One turning vector, and how many steps it has turned:
The counts run from 0 to 588.
 218   44   86  295  219 -191  -67  151   70  407  217  -55 -109  125   63 -171   11  197  -46   -7   40 -176  -91  187   62  241  -94  273  100  -64  -48 -131  305   12  159   47  -89 -146  226   -7   30 -100  246 -472  -94 -320   45 -304  193   75  117  -82  201  198  344  291   19  -32  120 -155   21 -356   90  112 -290  140  108  -25 -239  -37   -9  -55  193 -495 -246   81  -56  420  226   63 -> 224
  52  -73  123  375  236 -120  149  196 -160  114  116  -36  -66   29  -95 -204  147  211  315 -217 -143  521  -99  -21  127  106 -134   34   54   31 -252  -45  170   96  293 -321   29  284   37 -228   48 -397 -295  128 -230 -274  158  191 -171  177  355   96  221  276   49 -174 -103  118   82  284  -49  146   35 -107 -170  103  243   -9 -308  -58  108   96  125 -411  210   58 -184  131 -162  233 -> 258
  61   77  297  227  268 -112  -90  -56 -125  360  214 -129 -105    0  -18   12  109  214 -147 -175 -198  296 -165  242   58   59 -117  569  125 -246  -78 -213  250   87  -64  -51  138 -316  247  -21  250 -316   77 -421  -74 -318   36 -154  191  -18  146   43  121  159  470    9   46  -75   40  244 -157 -315  222   -2 -238   87   -1 -119   28  -81  133  -65  104 -152    3   65 -240  175   93   19 -> 270
 167  -60  323  146  161 -181 -109  -36 -298  277  132   43  -42   46  -39 -141 -102   73   40 -180  -88    7 -239  194   96   13 -114  387  167 -196  -44  -21  212  217  172 -153 -154 -316  189  -13   13 -176  169 -429  -98 -136  -58 -207  358   19  -44  -53    4    3  371    2  158 -180  218  401  -44 -198  107 -132 -246  179  119 -151   59 -236   88   -4  288 -174 -111  162 -289  434  134  -96 -> 52
 -66  -50  106   64  236  -72   83  176  -94  178  131   55 -172   47  133 -338 -159  -92  -83 -330 -214  117 -246   52  213  174 -272  280  172 -167   90   27   39  253  163 -138  296 -284  302  -18  -33  -75  137  -86 -226 -191 -102  -40  199   52   65 -213  -44  106  443   76  -70 -151  164  409  -22 -415  167  -87 -394  300 -159  -71   19 -261  -36    8   90  -13  -85  124 -360   55  189  -12 -> 401
  58   27  352  113  305 -133  -41  226 -237  273  115  -14  -95  -11   44 -317   58  -62  313 -160 -463 -129 -271   91  195   67  -66  316  147  -98  -82   47   83   53   15 -339  -10 -139  164  153  -21 -148  136 -456 -254 -360 -311 -170  175   37   86 -143   85   43  299  -21   58 -177   62  287  -53 -265   38   69 -277  208  243   80  150  -15   58   56  179 -165  -24  172 -381  328   47  -29 -> 139
 215 -176   74   49   59 -131   97  328  113  280  163  197 -114  200  260 -287 -319  122 -109  -21   92 -289  -39  123  145  255 -243  116  150 -174   69    0  111  192  326  -67  -79 -267  303 -122  -20   63  206 -352  -37 -196   39 -192  237  129   54 -107  108  219  330  207   15  -89  253  244   44 -351  -11  108 -301  347   66 -185 -230 -270 -159 -162   10 -144 -246   98 -240  283  321   63 -> 6
 164  159  158  268  152 -238 -103   66  -36  277  195 -305   25  305  -10 -225   11  138  -61  -81    9   17    5  -54    9  353 -103  102  158  -14   25  -73  359   64  243  -97  -79  -22  156   14   -7 -261  172 -525 -225 -162  156  -89 -133   99  230  140  182  137  393  152  170   46  202   65  -96  -93  256  -40 -206  149  211 -247 -261  -42  161  179  318 -481  -31  101 -164  258  -33  172 -> 221
 103  -88  -18  263   97 -183  210  365 -182   22  -36  109  -98  147   60 -217  210  221  308 -194   80  313 -202  -77  180   88 -163 -128   88   -2 -124   -2   87   79  361 -429 -112   98  -25 -235   55 -326 -323  -90  -90 -318  277  140  -76   -6  144   76  209  244  -49 -171    9  154  140  388  -86  198   44  -74 -133  234  212 -192 -436 -140   64   89  141 -218  127  179 -215  198 -195  201 -> 369
 207 -105  -86   86  -13 -112  105  398 -189  -24 -105   80 -270  179  244 -297  125  -98  278 -250   65   74 -146 -113  143  -45 -154 -153  224  -73  224  -54   40   57  291 -340 -125 -134   34  -73  -68 -193 -208   47 -134 -366   57  142   58 -123  325   37  112  128   16  -18  -91   20 -114  445    9  -29 -122  -74  -26   41  268 -196 -461 -233  134   64   85 -189  417  128 -306  173 -197  127 -> 412
 179   83   52  420  283 -178 -117   10 -207  204   48   66 -175 -197  -17   80   83  170   23 -229  -92  381 -170  379   79 -177  -64  343   55 -172 -175 -172  231  230  347  -49  -31 -145  100  -37   33 -295 -101   77   19 -226  -18  -75  459   -4  380  -57   87    9  189   28 -190 -207   83  230   -3 -211  -57 -186 -154  -26   -2    8 -260  -54  203 -174   45 -458   54   49  -84  336  -43 -118 -> 275
 170 -133  287  269  320  -40  -61  199 -237  299  -97  233 -173 -238 -107  -45 -180   25  218   40 -334   52  102  168   52   45  -88  412   -2   43  -82 -105  -41  246   87 -178 -161  -47  -46 -114 -125 -191   52 -194 -109 -208 -325 -202  338   87  215   15   96  144  175 -200  -65  -95  121  252  213 -104  -60 -191 -409  249  351  145  163 -132 -119 -195  110  -13  -58   65 -321  500  177   58 -> 534
 -49  -27  314  234  306  -72  -32  203  -84  341  157  -72  -68   42  -75 -187 -121  204  129   26 -310   31   44   34  182  261  -83  417   88    0 -151 -161  169   28   61 -138   75  -57  164  -67   71 -208  100 -404 -224 -394 -108  -92 -129  150  125   52  162  337  415 -165   52  115   91  158   -6  -75  149   48 -416  344  229   35  146   17  -74  -11   58  -45  -75   88 -348  213  289  278 -> 203
  87   -1  -68  233  150 -122    7  337 -206   16  -41  -97 -298  -44   75 -182  211 -134  214 -356 -136  439  -78  -76  146  -56 -119  -20  107  -58  -37 -133  111   33  289 -232   -3  -17  -38  -20 -112 -272 -291  134 -248 -367  -26  254   22  -60  525  -22  112  104  156  -12 -137   76  -64  292  -26  -58  -18 -221 -147   -4  139   -5 -329 -136  190   42  129 -362  348   49 -338  117 -309   92 -> 301
 385 -145  122  163  -79  -77   31  237 -129  242   -4   87  -75  246  111  -94   10  223  187   49  220 -103   16   22  -36   50 -156  -93  113  -90  211 -186  207   99  241 -305 -300  -91  141 -206    8  -96  -90 -350   15 -319  188  -92   15  -11  248  234  253  211   50  -61  176   49  -19  270   -5   54 -175  -72  -23   78  535 -301 -372 -193  143  -18  124 -161  282   51 -269  373   51  289 -> 44
  47  -36  368  435  373  -38 -131  -22 -194  319   75   68 -145 -214 -145   80 -144  136   58  -99 -286  484  112  163  -56   46 -148  361   35  -79 -244 -193  181  300  131 -165  119   59  188 -283   29 -269 -115   79 -146 -210 -123   26   71  193  343   61  145  256  337 -262 -128  -25   28  350  -58 -131   21 -189 -312   35   43   61  127   27  119 -164    1 -127  162   31 -288  222   97   40 -> 209
 156 -116  250   93  208  -86  -15  159  -24  308  183  142 -104  -22   95 -208 -243  127    7  -20 -111 -231  -20  261   58  167 -151  245  136 -157  -83   -4  231  266  202  -61  117 -186  299  -93  -15   82  176 -166 -110 -231 -275 -254  320  258  145 -151  148  169  326  150  -90 -247  119  166  157 -404  -96   61 -373  142   84   57  -20  -81  -79 -201   -4 -250 -240   52 -175  332  349   18 -> 118
  20   -3  172  195  370 -107    9  260 -206  224  -32   40 -211 -221   54 -151  226  -22  262 -162 -356   61 -220  160  268  -65  -16  485   98 -105 -195 -125   68  -66   56  -91  -40 -137   36   93   -4 -279   46 -238  -68 -555 -324 -145  226  -84  287 -158  101  125  234   46 -138 -115   19  140   62 -382  -22   -2 -284  165   86  219    0   63   85   20  102 -216  -27  151 -246  400  -49  -12 -> 250
 156  -44  185  218  214  -30  -42  179  149  447   90  -49 -119   90  101   81    8  343 -144   80   45  -54  166  125  107  247 -177  430   54 -130   33 -338  281  -67   49    8  -80 -210  247 -152  201 -228   57 -480   -6 -508  137 -175   -4  -25  201  152  215  330  357   16   81  107   72   -5    3 -220  107   51 -296  168  186  -74 -177  -45  -28 -162   51 -147  -90   -6 -199  237  228  280 -> 267
 166  -35  -82  124  102 -165  126  424  -92   86  -82  -73 -149  217  216 -270  322   81  286 -215  -10   31 -208 -101  222  112  -39  -58  105  -17   76  -87  125 -250  242 -230 -215   11  -38   48   10 -302 -122 -349 -157 -606  130    4  -72 -184  270   36  222  217   32  147  -13  126  -57  107  -64  -70   62   66 -132  170  268  -84 -458  -69  127  140  193 -329  231   94 -200  245 -175  213 -> 306
  80  -99  291  214  262   83 -145  151 -203  256   95   32 -214 -199   30 -151 -262 -206   65  -19 -347  -15  223  114  -13   91  -72  344   58 -105   28 -113   34  199   12 -165  173 -107  197  -91 -116  -40   14  -11 -263 -208 -413  -62  127  180  300  -49  110  186  406  -63  -92  -15 -100  303  135 -336  -75  -40 -446  121  165  178  209  -38  -61 -189 -121   12  166   93 -394  208  206   66 -> 577
 143 -203  117  178   14  -73   48  241 -302  122  -44  258 -109  -19  103 -159   51  105  380 -178  -21  304 -133  109   65 -157 -122  -86  134  -72  -46  -48  189  278  313 -434  -72   27  194 -283   46 -167 -325  191  -37 -207    6   64  147  101  265   73  243  209 -106 -243  -13 -117  -34  564    4  106 -243 -133    6   88  307 -242 -291 -148  197 -132   -2  -53  299  123 -246  336  -44  131 -> 39
  32 -108  223  318  491  -49   70  248   -9  284   -7  244 -155 -186  -91   68 -122  253   61  -91 -244  343   42  214  237  138 -131  457   23  -57 -164 -202   20  213  118   23   57 -108   60 -198   82 -320 -103   16  -47 -375  -20  -40  262   43  202  -53   99  346  285 -245 -140    6  146  225  198 -158  146 -185 -459  233   39  158   23 -119 -165 -204  -79  -51 -128   45 -228  227  254  168 -> 316
 -11  -84  121  412  264 -116   68  116 -249   67   39  164 -174 -142  -93  -22   82  220   69 -285 -144  687  -97  193  147  -25 -204  269   39  -99 -192 -186  176  270  217 -234  125   -4  158 -281   98 -349 -322  188  -89 -326  205  111   94   70  243   -3  145  204  152 -290 -113  -19   73  442    5   37    1 -207 -144   22   15 -115 -179  -65  179 -112  -56 -165  169    7 -236   83   16  104 -> 320
  16   -4  320  207  298  -12 -192  134 -219  287  248 -125 -214  -77    6 -210 -187 -143   71 -148 -353   62   53  139   57  150  -80  354  172 -139  -54 -189  164  187   26  -68  235 -230  247  107  -94  -59  146  -85 -388 -205 -394  -63   45  150  356  -85   87  175  561   38  -71  -19  -27  256    4 -442   -9  -50 -365  123   80   78  166  -67   25  -82  -14 -205  119   15 -417  138  109   -6 -> 184
  47   43   46  295  278 -127  -43  129 -114   82  186   70 -236 -130   49 -254   15   70   82 -316 -208  303 -237  261   98    1  -26  127  190 -169 -278  -43  196  216  346 -182  308   36  290  -74   23  -71 -110  302 -147 -202 -193   15  203  204  385 -121  101   63  179  147 -202 -215  -24  257   32 -305 -155  -56 -222   -9 -126   87 -311   -3  199  -79 -117 -410   62   67 -136  111  -72  -18 -> 232
 178  -45   52  158 -100 -114  -18  206 -100  119  161  -68  -66  331  140 -398 -331   11  -45  -82  112  -88  134 -150  -49  349 -219 -200  227  -45  159   29  153  264  307 -285   45  -30  225  -99 -143   35   33 -146 -350   -1   53   71 -222  332  284  139  166  244  240  122  155   75   92  314   -1 -104  -45  -77 -225  199  263 -267 -330 -247   38  122  125 -329  174   93 -352   69  -39  227 -> 66
 326  -56  -11  300   19 -171   46  230  125  327   24 -101  -97  355  113   27  -54  218 -165    7  265  -17  126   -9   24  183 -233   49   69 -106  177 -245  192    0  199   80 -186 -186   59 -129   94 -187  -12 -426  -18 -356  346  -33   16  -29  322  154  215  219  319  130   44  178  112  -37   52  -64  135  -81 -137  131  246 -241 -550 -251  -13  -10  271 -350   77   38 -119  207   29  342 -> 329
  80  -27  211  217  323  -60  -48  280  -48  313   63  -48 -231 -133   12 -108   20  -58  110  -51 -259  -37  134  101  203  140  -54  378   42    6   30 -197   54  -88  -34   77  -32 -184  -69  143  -93 -193  103 -382 -234 -489 -268  -99  130 -103  307  -67   88  216  442   57 -113   98   -3   31  176 -408   61   49 -468  240  147  251    4  -37 -112 -116   42 -188  -28  101 -312  305  112  126 -> 248
 160  -79  276  242  -10  -84   -9  112 -156  290  118 -128   13  270  -69 -199 -108  216  160   55   18   64  212 -146  -40  256 -135  -49  116    2  -34 -120  269  134  154 -404  -69  120  171 -205   84 -192 -154 -273 -255 -179  168   48 -321  261  336  271  386  304  257 -127  218  151   13  200  -20  165   -2  -69 -176  136  430 -235 -149  -58  146   73  139 -257  284   75 -296  227   -8  293 -> 153
 151    6   19  124   36 -246  149  230  -65  139  129  -72   18  396  136 -382 -117   25  -84 -243  120   11 -228 -101  154  346 -225  -23  195  -37  117   72  171   90  315 -201   36 -132  123   36 -121 -139  131 -324 -237  -65  239   74  -56  117  126  -72   55   58  352  237   85   33  303  209  -60 -109  180  -35 -255  219   54 -250 -345 -319  -24  195  270 -326 -116  194 -280  115  -63  182 -> 395
